Each path below is one point turned by a fixed rotation once a step. After each direction that follows a path, write how fast that rotation turns it, in degrees each step (0 if it stays still).
Each turn is a multiple of 5 degrees from 10 to 175, or 0.
Each row of a path follows its step; steps can be skipped.
Path 1:
step 0: [  3   7  -3  -5  -1   8  -1   3   7  12  -3   0  -4   6   7   3  -7  -3
  10   4  -3   1  -3  -6  -5  -5   9   1  -1 -10 -19  -2  12   1 -17   6
 -11  -7  -7]
step 1: [ 10  -4   4  11   5   2  -4  -2   5  -6  -7  -6   2  17   2  -5 -14 -14
   3  10   5  -3   1   4  -5  -2   1   5   9   4   1 -18   1   8  -4  -3
  -2  -3   1]
step 2: [ -7  -8   1  -2  -1  -4  -3   5   9  -4  -8   8  -9 -14   5 -10 -11 -13
  -9   3  -5 -13  -2  -1  -9   0  -7   7  -2   1  11   6   6   5  -7   0
  -8   0  -2]
step 3: [  0   9   3   8  -3   3  12 -13  12   4 -12   9 -15  -7  -1 -10  -5   6
   3   2  -1  -2  11  -2   2   4  -9   1  -1 -11  -6  -5  -1  -3   1  -6
   2 -11   6]
step 4: [ 15   0 -10  -2  -3   4  -4  -1  13  -2  11  10   4  -1   0  -5 -11   0
   1 -12   2   8  11  12  -4   6  -4  -9  -7  -9   1  -9   4   9  -6  -6
   2   4  -3]
step 5: [ -1 -10  -8   3  -3  -9  -4  13   2  -8  -3   5   1   5   5  -4  11   2
   2  -6   0  -5  16 -12  -9  -9  -5   4   4  -7  -4  -2   2   8   3 -17
  -1   1  -3]
step 6: [  3  -3  -5   9  -9  -4   6   4   2  -3  -1   7   5   5   4  -7  13   3
   2   0 -11 -10   3  15  -5  -6  -9  10 -15   3   1  -2  -2 -11  -2   7
   6 -11   2]
step 7: [  8  -4  -6  -8  -3  -1   5  -1  20   3  10  10  -6   4  -1   9   0   7
   1   3   2   9 -10  -2  -2  -9  -6  11  -8   5 -11   2   4  -5   5  -4
 -10   1   8]
step 8: [ 3 -8  6  7  0  9  5 -2  2 -5  5  8  4 22 10 -3  5  0 -2 -3 -6  0 -4 -7
 -9 10 -2 -5  8 -3  0 -4  4 -4  1 -1 -6 11 19]
step 9: [ -5  -2   2 -11  -6  10  -2  11   4   6  -1   2  -2   3   0  -3   9   7
  -3   5  -8 -10   3   3 -17  15   7   9   4   6  -3  -6  -1  -1  -7   4
 -13   3  -9]
Directions:
[ 0 -3 -2 -1  2  2  6  2  1  3 -1  3  3 -1 -1 -2  0 -1  0  0  1  1  5 -2
  0 -1  0  3  0  3 -1 -2  1  0 -5  0  0  1  3]  0
[ 2 -4 -2  2  0  1 -2 -3  0  0  3  0  2  0 -2 -3 -2  1 -1 -1  4  2 -3  2
  2 -2  1  1  1  3  2  2  1  4  2 -4 -4 -1  1]  120
Path 2:
step 0: [-14  -4   5   3 -11  -6   0  -4  11   4   9   1   2   1 -12  -4   0  -8
   4   4  -2   3   1  -1  -9   2  12  -5  -2   5   1   5   2  -8  -4  13
   0   8  -2]
step 1: [-16   1 -12  -4   4  -3  -2   1   0  -2   2 -11   3  -5  -3  -3   1  11
   9   3  11   3   0 -12   2   3  -1  -8   6  -2   3  -6  -7  -1 -12   3
   0   5   7]
step 2: [ -4   5  -1   0 -10   6   5  -8  -7   4   4   5   9   6 -14   4  -6  12
   3   6  -6  -9   8  -2   1   1  -5  -8   7   0  13   1   4  -1   6   2
   2   1   6]
step 3: [ -5  -1  -4   3  -7   4 -10   0  -2  -8  13  -2   3  10  -4  -4   4   0
   9   0  14   0  -6   4  -9  -6  -1  -5   3   0  -3   3  -3 -13  13   6
   6   0   0]
step 4: [ -2   2  -1  -3  -7  -7  -2   8  -5  10   3  -3  -1   3  -8   8   2  13
  -1  10   8  10   7  -2  -6  -7   7  -1   7 -11  -3  -1  -9  -2  -3  -9
   5   7  -2]
step 5: [  0  -5  -7  -4   0   0  -5   5   6  10  -3  -4   2   5  -9  -1   0  -1
   1  12 -14  -5   5   3  -3 -10 -13  -8   4   8  -4  -1  -4  -8   1  -1
   7  -2  12]
step 6: [ -8   8 -14   8  -4   7  -5  -8  -1  -1   6  -1   4   4  -5   9   1  -9
  -3   9   9   0   3  -3  -8   3   1   7   0   9 -11   2  -1   2  -2  -7
  13  -1   0]
step 7: [ -1  -5 -13  -4  -5  -5   3   0  -5  -9  -6   7   1   8  -4   0  -8  -1
   1   0   2   9   6  -4  -6 -17   2   5   4 -11   0   5  -2   6  -4  -4
   1  -2  14]
step 8: [ -3  -4   0   4  -5  -6   4  -6   2   0  -3   1   5   1   0  -7  14   0
  -4   1 -10   3  21   3 -10  -6   4  -3  -1   8  -3  11  -2  -7  -2   7
   9   2   1]
step 9: [-13  -2 -14  -8   2  -2  -6   5   6  10  11  -1  10  -3   0   1   2 -10
  -6  -7   9  -3   5  -7   0  -1  10   3   5   3   0   4  -2  -2  -9   7
   2  -1   8]
Directions:
[ 3  0 -3  0  0  1  1  1  1 -2 -1 -2 -5  0 -1  2  0 -1 -3 -2 -3  2  1  4
 -2  0  4  3  3  4 -2  0 -1  2 -1 -1  1 -1  4]  35
[-3  1  2  0  2 -2  3 -1  2  1 -1  2 -1  0  3 -2  2 -4 -4 -1  1  0  2 -3
 -4 -3 -2  0 -1 -1 -3 -2  5  3  0 -1  1  0  3]  35
[-1 -1  1 -1 -2 -2  3 -2  0  0 -3 -2  0 -4  5 -2  2  5 -1  3 -2 -3  2  2
  2 -3 -2  0  1  1  3 -1 -4  1  0 -2  2 -1  2]  115
Path 3:
step 0: [  5  -9  -7  20  -3   2  -4   1   3   3  -2  -1  -6   5  -8  -8  -2  -2
   1 -16  -1   0  -2   6  -1   1   0  11  -5  -5  -6   9  -5  -1 -11   4
  -1 -10   5]
step 1: [ -7   8  -6  12   0   4   5   0   6  -5   1  -8   5   2  -5 -12   3  -7
   8  -4  -4  -5   0  -8  -7  -4   6  -4 -15   3   0   8  -3   3   1  -7
  -1  17   3]
step 2: [  0   0 -10   9   3  -1  -3 -10   6   1   2  -1  -3  -8  -4   3   0 -11
  -3  -6   3  -6  -3  -6  13  -4 -13   4   4  -2 -12  -3   7  -2   2  -5
 -16   9   3]
step 3: [  3  -5  -7   2 -13   8 -19  -1   8  -5   3   0  16  -3  -5  -7  -5  -1
   0  -1  -3 -10  -6   1   1   5  -1   5  -5  -7  -4   7   3   4  -1  11
   0  -1   5]
step 4: [ 10   7  -2   6   7   7   7   5   4  -5 -11   0   8   0  -5  -5  -6  -8
   6  -1  -2  -5   4   8  -5   8   3   2 -11   0  -1  -6  -1  -6  13   1
 -14   7  10]
step 5: [ -3   2   4  -1 -10 -11 -10  -4   0  10  -4  -2   8 -10  -2  -4   6  -5
  -1  -1  -1   5   2 -14   7  12  -6  -2  -4   5  -9  -9  -3   1   7   0
 -11   8   6]
step 6: [  3   6   3  -4  -9  11 -12   5  -2  -3   4   1  11  -9  -5   2   5  -8
 -12  -1   0   0   3   5  -6  -6  -1   9  -4   1 -11  -6   6  -4   8   0
   0 -14   9]
step 7: [  9  -1   2  -3  -8  -5  -1  -3  -1   6 -11   6   6  10   0   0   9 -12
   0   5  -8  -4  -1  14  -3   8   0   5 -16  -5  -3   1 -11  -8   4  -7
  -2  -1  -3]
step 8: [ -4   5   0  14 -16  -4   5   0  -8   3  -5  -6  -5  -3   1  -1   0  -6
  -6  -5   2  -1  17  -9   0   7   2 -10  -6   4  -8  -3  -6  -5   7  -4
   0 -10  -2]
step 9: [ -2  -6  -1   4  -7  11  -9  -1  -7   0   2  -7   7   8   2   7  16  -9
   0  -4 -12   5   8  -5   4 -12   0   6  -4   4  -6  -5   5  -2  -7  -9
   1  -3  -5]
Directions:
[-4  0 -1  4  0  1 -3  0 -1  0 -5  0 -3  2  1 -2  0  1  4 -1  2  4  0 -2
  0  1  4 -1  1  0  3  0 -2 -5  5  0  0  1  2]  100
[ 1 -3 -2  1  0  5 -1 -2  4 -2  0 -3 -2  0  3  0 -2  0  0  2 -3 -3  2 -2
  5 -1 -1 -5 -1 -1  2  1  2 -3 -2  0 -1  2  0]  45
[-1  2 -3 -3 -3  1 -2 -3  3  0  1  1  1 -3  1  2  3  0 -2  0  0  3 -5 -1
 -1 -3  1  2  4 -1 -1 -1  3 -5  0 -1  0  0 -3]  100
[ 1  3 -3  1  1 -3  1 -4 -2  2 -3  1  0 -1  1  2  1  2 -3 -1 -2 -1  1  1
 -4 -1  0 -4 -1 -6  3 -2  0  0  0 -1  1  5  3]  120
